[ 36 -13 -10  -3 -47  43 -25  50 -24  10] : Muvur
[ 35 -13 -10  -2 -45  40 -26  48 -23   9] : Mumi
[ 36 -14 -11  -3 -46  42 -25  49 -24  10] : kamab
[ 36 -13 -10  -2 -47  43 -25  50 -24  11] : rulab
[ 36 -14 -10  -3 -47  44 -26  51 -24  11] : liri
[ 37 -13 -10  -3 -47  43 -25  51 -24  11] : Nule
[ 36 -14 -11  -2 -46  42 -26  49 -24  10] : poku
[ 36 -13 -10  -2 -46  41 -26  49 -24  10] : Doru
[ 36 -14 -10  -2 -46  41 -26  48 -24  10] : mapo
[ 35 -13 -10  -2 -45  40 -26  48 -24  10] : mal
[ 36 -13 -10  -2 -46  40 -26  35 -23  10] : lilob
[ 36 -13 -11  -2 -46  42 -26  50 -24  11] : vusam
diff vusam: [ 36 -13 -11  -2 -46  42 -26  51 -24  11] : 7, [50]
diff vusam: [ 36 -13 -11  -2 -46  42 -25  50 -24  11] : 6, [-26]
Table of tags by key:
[8] -> K749
[-24] -> K95
[9] -> K501
[-25] -> K256
[-23] -> K526
key Mumi 8:  : K526
asked: [ 36 -13 -10  -3 -47  43 -25  50 -24  10] : Muvur
asked: [ 36 -13 -11  -2 -46  42 -26  50 -24  11] : vusam

[-11  -3  -1 -32  33  46  21   7] : ralo
[ 19 -50  10 -44  40   1  42 -32] : gav
[ 41  22  15  -7  43  13 -29 -32] : tir
[ 19 -50  10 -44  40 -50  42 -32] : fasi
diff gav: [ 19 -50   9 -44  40   1  42 -32] : 2, [10]
diff ralo: [-11  -3  -1 -32  33  45  21   7] : 5, [46]
diff fasi: [ 19 -50  10 -44  40 -50  43 -32] : 6, [42]
loc: [7] : ralo, 7
loc: [22] : tir, 1

[ 13 -49  -5   1] -> nevet
[-8 26 -4  1] -> Lage
[ 30   3 -58  -8] -> tem
[ 38 -28  25  -6] -> donu
[-13   2   4   4] -> gez
Table of tags by key:
[-8] -> K904
[30] -> K160
[-5] -> K595
[13] -> K175
[38] -> K452
[-13] -> K807
key nevet 0:  : K175
loc: [30] : tem, 0
asked: [-13   2   4   4] : gez
asked: [ 13 -49  -5   1] : nevet
loc: [3] : tem, 1
loc: [-5] : nevet, 2

[-33  -2   2  14  -5 -19  -6] -> finur
[ 21  -5 -50 -33  37   4 -43] -> pelus
[ 17  -2  50 -21 -11  44  -9] -> Sisez
tags:
[-11] -> K491
[-9] -> K386
[37] -> K965
[-10] -> K819
key Sisez 4:  : K491
diff pelus: [ 21  -5 -49 -33  37   4 -43] : 2, [-50]
loc: [-6] : finur, 6
asked: [ 17  -2  50 -21 -11  44  -9] : Sisez

[ -1  -1  -4  -4  -7  33 -23  13   9 -48]  Sotu
[-1 -1 -4 -4 -7  1 -7 -4 -3 -7]  nop
[ -1  -1  -4  -4  -7  -2 -10  -5  -5  -6]  tavu
[ 11  -9  -9 -17  23  -6  -1   7  -2  23]  Lagem
asked: [-1 -1 -4 -4 -7  1 -7 -4 -3 -7] : nop
diff Sotu: [ -1  -1  -4  -4  -7  34 -23  13   9 -48] : 5, [33]
loc: [11] : Lagem, 0

[-1 -3  4 -5]  bukod
[-3 -5 -5  0]  vela
[ -5 -25 -14 -21]  Vunob
[ 4 -2 -2 -4]  Nedo
[-4 -2 -4 -5]  lur
[ -5 -14 -26 -25]  Zov
[ 5 27 45 45]  pidit
[-4 -2 -3 -3]  popo
[-23  10  -6  -4]  naze
loc: [-1] : bukod, 0
diff popo: [-4 -2 -2 -3] : 2, [-3]
asked: [-4 -2 -3 -3] : popo
loc: [5] : pidit, 0
diff Zov: [ -5 -15 -26 -25] : 1, [-14]
loc: [-21] : Vunob, 3

[-18  -5  10  -3 -26 -12  27 -19 -27  -9 -18 -12 -13  -1  -7   5  -1   1
  38 -17  13  22  -1  19 -27   3   7  -5  41 -20 -45  36] -> vus
[-18  -5  10  -3 -26 -12  27 -19 -27  -9 -18 -12 -13  -1  -7   5  -1   1
  38   6  11   9 -31 -17   4   1  19 -22  11 -26  -2 -33] -> zovo
[ -7  -6  -6  -6  24 -27 -12 -14  19  25   7   8  15  16 -17   3   0 -24
 -18  11   7   0  13 -13  29  14  -7  13  -5   5   5 -18] -> tasaf
diff zovo: [-18  -5  10  -3 -26 -12  27 -19 -27  -9 -18 -12 -13  -1  -7   5  -1   1
  37   6  11   9 -31 -17   4   1  19 -22  11 -26  -2 -33] : 18, [38]
diff tasaf: [ -7  -6  -6  -6  24 -27 -12 -14  19  25   7   8  15  16 -17   3   0 -24
 -18  12   7   0  13 -13  29  14  -7  13  -5   5   5 -18] : 19, [11]

[-29  -6  18   8   2   0] -> Leto
[-29  -6  18   8  -9 -15] -> filer
[-15  -2 -11 -18   9  40] -> mibol
[ 2 -1 -9  2  5 -1] -> kan
[ 2 -1 -9  2 -1 -1] -> Mok
[-27  -2 -15   4  12 -20] -> finez
[ 24  10  21  -1 -16  47] -> taf
[-4  1  1  3  5  0] -> zep
[ -4   6 -30  12   5  -8] -> soga
[ 3 -5 -9 -7  8  2] -> gerep
[-7 -1 -9  2  2 -3] -> porem
diff porem: [-7 -1 -9  3  2 -3] : 3, [2]
loc: [-8] : soga, 5
Table of tags by key:
[-27] -> K119
[-28] -> K779
[-2] -> K310
[3] -> K383
[-1] -> K117
[2] -> K277
[-4] -> K662
key finez 0:  : K119

[ 10  -6  -7   0   5   5   5  -9  -7  -6  -7 -17 -18  -2  -8  -7  -3 -20
  -5  -4   9  -1   7  -2  -4   6  16  -5  -5   2  -1 -17   6   3  -8   4
  -3  -6 -17   0   0  -2   9] : pavi
[  9  -4   8   4  13  -3  -7  -5  11   4  -6 -17   0   0   4  -8  -5  15
   7  12  17  -3  -8   8  -4   3  -8  18 -10  -2   1  16   4   2   8   0
  -2   8 -14   7 -50 -14   0] : tov
[  9   1   4  -5   6   0  -1   9 -10   0  10  13   6 -16   0  -4   9  -2
   4  -2  13  -2  -1   6  -6   2  15  -8  30   1   0  14  -8  -3 -24  -3
   6   6   3  15  -9  -4  -3] : Dager
[  8 -14   9   6  10  11  -6  -4   7  -3  10  -2  -5  -8   7   6  -7 -11
   2   2  -6  -4   6  10   6   0   6  11  -7  -4  -1  -1  -6  -2   7  -5
   6   0  -4 -13  -4   8   1] : rup
[-14  -1   3   5   6   5  -8  -5  -1  -7   0   5  -2  17 -14  -4   3  -4
  -1  -1  -6   2   7   0  24   7   8   2 -15   0   0  15 -26  -4  15   0
  -7   2   3  -4   5 -13   5] : naki
[  2   2   5   0  -9  -1  -5  -6   3   6   8  -6  -1   0  -6  10   9  -4
   4 -15   7   0 -12  10  -8  -6 -30   5   1  -3  -3 -15  -4   1  -6 -10
   0 -11  -3 -16 -12  -2   1] : nar
[-15   6   6  -4 -14  -4  -1   5  -3  -3 -18 -19   9 -12  -1   5 -20  -9
  -3   2  -1  -1  -1  -2 -15  -1  -9  -3  -1  -5  -3   4  -1  -2 -24   1
  -4  -8  10 -12 -14   3   3] : rok
[  2   5   5  -1   8 -13  -6  -3   5  -4 -13  -4   5   1   7   1 -10   5
   4  -8   0  -2   1   7   0   2 -11  -4  -1   5   1 -11   1   5  -7   5
   2   8 -14   2   7 -24   1] : vimu
asked: [ 10  -6  -7   0   5   5   5  -9  -7  -6  -7 -17 -18  -2  -8  -7  -3 -20
  -5  -4   9  -1   7  -2  -4   6  16  -5  -5   2  -1 -17   6   3  -8   4
  -3  -6 -17   0   0  -2   9] : pavi
loc: [12] : tov, 19
tags:
[7] -> K861
[-1] -> K307
[5] -> K932
[0] -> K285
[8] -> K707
[6] -> K574
[-7] -> K235
[-8] -> K610
key rup 8:  : K861
asked: [  2   5   5  -1   8 -13  -6  -3   5  -4 -13  -4   5   1   7   1 -10   5
   4  -8   0  -2   1   7   0   2 -11  -4  -1   5   1 -11   1   5  -7   5
   2   8 -14   2   7 -24   1] : vimu
asked: [  8 -14   9   6  10  11  -6  -4   7  -3  10  -2  -5  -8   7   6  -7 -11
   2   2  -6  -4   6  10   6   0   6  11  -7  -4  -1  -1  -6  -2   7  -5
   6   0  -4 -13  -4   8   1] : rup
asked: [-14  -1   3   5   6   5  -8  -5  -1  -7   0   5  -2  17 -14  -4   3  -4
  -1  -1  -6   2   7   0  24   7   8   2 -15   0   0  15 -26  -4  15   0
  -7   2   3  -4   5 -13   5] : naki

[ -1  14  18  18   5 -10 -12  15  10  10  10  18  18   5 -11   9   5  19
  10  16  16   8] : nev
[  6 -27  20  -5  20   2  -2  28 -14  23   6  20 -21 -12  -1  -7  -4  34
 -11 -22  31 -19] : Fodi
[ 0  2 -1  3 -5 -2 -3 -6  5 -4  1 -2  6  4  0  4  2 -7  3  3 -7  7] : Gamo
[ 10   4  31 -11  21  10  13  36  -5  37   8  24  -1   3   2  -4   4  45
   8   1  38 -16] : mem
[-4  7 -1  3 -7 -7 -9 -7  6 -6  0 -3  9  5  9  3  2 -7  5  7 -7  4] : gef
[ 6 38  8 18 10 16 30 10  1 11  4 10  6 -2 17  2  0 11  2 29 10 14] : kegef
[ 16 -10  12  -8  14  20  22  12  -1  22   4   7  -4   4  16  -1   2  13
   1 -11  13   3] : Rak
[ 3  6 21  2 11 -3 -3 23  2 19  8 19  7  4 -6  2  4 29  8  6 24 -5] : vik
tags:
[19] -> K441
[21] -> K706
[-11] -> K868
[24] -> K923
[20] -> K470
[-12] -> K607
[10] -> K562
key mem 4:  : K706
asked: [ 3  6 21  2 11 -3 -3 23  2 19  8 19  7  4 -6  2  4 29  8  6 24 -5] : vik
asked: [-4  7 -1  3 -7 -7 -9 -7  6 -6  0 -3  9  5  9  3  2 -7  5  7 -7  4] : gef
diff Rak: [ 17 -10  12  -8  14  20  22  12  -1  22   4   7  -4   4  16  -1   2  13
   1 -11  13   3] : 0, [16]

[-24 -24 -50 -15] -> Nifa
[-20   1  41   7] -> sov
[51 -7  6 22] -> Pideg
[21 13  1 11] -> nileg
[-12 -33   1  11] -> Logom
[-34 -10  -3   8] -> soket
loc: [41] : sov, 2
loc: [-33] : Logom, 1
diff Pideg: [51 -8  6 22] : 1, [-7]
Table of tags by key:
[-20] -> K794
[-3] -> K905
[42] -> K698
[1] -> K484
[-19] -> K380
[41] -> K249
key sov 2:  : K249
asked: [-24 -24 -50 -15] : Nifa
loc: [22] : Pideg, 3
diff Nifa: [-25 -24 -50 -15] : 0, [-24]

[ -2 -28   1  19 -11   7 -23  -2  27  35  15  -4  30   7   1 -29  -6   3
 -26 -14 -22   1  18 -22 -10 -27  38   6 -29 -11 -51 -14  15 -16  19 -24
  38  -4] : gena
[ -1   6 -13 -11  24  25   8 -24  -8 -21  34  11 -19  -7  13  25  21 -15
  23  -2  -3  13 -25 -32  25  10   3 -22 -18   9  -5  -3   9  20   2  23
  11   6] : Vade
[-20   2  -6  34 -19  -6   8 -29 -24  10  58 -11   8  -1  17 -32  17  -8
  12  18  11  12  -4 -27  29  31  29  12  13  -1  19  13   7 -20  22 -30
  32  -3] : dazi
[ -1   6 -13 -11  24  25   8 -24  -8 -21  34  11 -19  -7  13  25  21 -15
  23  -2  -3  13 -25 -32  25  10   3 -22  39   0  39  15 -14   8 -35  15
 -13  23] : masu
[-18   2  18   7  -5 -21   9   2 -27  16  14 -16  24 -28 -12 -33 -29  15
 -25  11 -33  -6 -18  36 -26  28 -22   6   1 -32 -11 -17  15 -40  12 -32
   4 -19] : Kega
[  2  -5  30   6  30 -11   4  52  24  27 -46  -6  23 -12 -12 -27 -13 -11
 -15  28   7  18   9  23 -47 -36 -15  22 -16   9   4  -8  16  23   7  29
   5   8] : Vebu
diff masu: [ -2   6 -13 -11  24  25   8 -24  -8 -21  34  11 -19  -7  13  25  21 -15
  23  -2  -3  13 -25 -32  25  10   3 -22  39   0  39  15 -14   8 -35  15
 -13  23] : 0, [-1]
loc: [-40] : Kega, 33
asked: [ -1   6 -13 -11  24  25   8 -24  -8 -21  34  11 -19  -7  13  25  21 -15
  23  -2  -3  13 -25 -32  25  10   3 -22 -18   9  -5  -3   9  20   2  23
  11   6] : Vade
tags:
[24] -> K316
[23] -> K124
[30] -> K583
[-19] -> K529
[15] -> K575
key masu 12:  : K529
diff masu: [ -1   6 -13 -11  24  25   8 -24  -8 -21  34  11 -19  -7  13  25  21 -15
  23  -2  -3  13 -25 -32  25  10   3 -22  39   1  39  15 -14   8 -35  15
 -13  23] : 29, [0]
asked: [-18   2  18   7  -5 -21   9   2 -27  16  14 -16  24 -28 -12 -33 -29  15
 -25  11 -33  -6 -18  36 -26  28 -22   6   1 -32 -11 -17  15 -40  12 -32
   4 -19] : Kega

[-15   3  37 -24 -13 -28  27 -37  -7  40   5  -5  13 -11  12]  voni
[ 12   3  39 -29   5  53 -10  31  21  -5 -10  22 -25  -2  22]  Riliz
[-36 -20 -14   4 -15 -23  18 -27   0  -4   4 -11   5   6   1]  vurot
[  9  -9  -2  18  -3  18 -25  36  16 -20   9  39 -39  -9 -16]  vef
[  7 -27  -6   7 -12  22 -17  33  -2 -21   0   5 -40  -8  -5]  nezo
[  9   2   3 -11  23  42  -4  16  15   0   2  -5  31  37 -31]  dek
[-25  -9 -14   7 -23 -35  12 -33  -7   1   7 -25   0  -9   5]  geso
[-27 -16  -9  -7 -16 -17  20 -26  -9   0  -5 -27   0   0  15]  lavag
[-18   7   8 -26   6  -1  25 -28  24   8 -18 -24  23  10  36]  viven
[  8 -26  35  -6 -30 -29   5   2 -26  34  13  11 -40 -37  -8]  Farol
[-24 -18  35 -42  12  33  32  -1   7   1 -23   8  23  28  44]  Duvob
asked: [-15   3  37 -24 -13 -28  27 -37  -7  40   5  -5  13 -11  12] : voni
key -> tag
[5] -> K998
[1] -> K429
[44] -> K530
[22] -> K214
key Duvob 14:  : K530

[-16   8   5   2   4   5 -10  -7 -15  -7 -15 -14  -1] : Siz
[-16   8   2   2   4   2 -10  -7  -5  -6  -6  -6  -8] : bagu
[-16   8   2   2   4  -7  29  -7  -5  -6  -6  -6  -8] : Nanoz
Table of tags by key:
[2] -> K488
[-16] -> K962
[-15] -> K694
[6] -> K892
[5] -> K176
key Siz 2:  : K176
loc: [-1] : Siz, 12
asked: [-16   8   2   2   4   2 -10  -7  -5  -6  -6  -6  -8] : bagu
asked: [-16   8   2   2   4  -7  29  -7  -5  -6  -6  -6  -8] : Nanoz
asked: [-16   8   5   2   4   5 -10  -7 -15  -7 -15 -14  -1] : Siz
diff Siz: [-16   7   5   2   4   5 -10  -7 -15  -7 -15 -14  -1] : 1, [8]

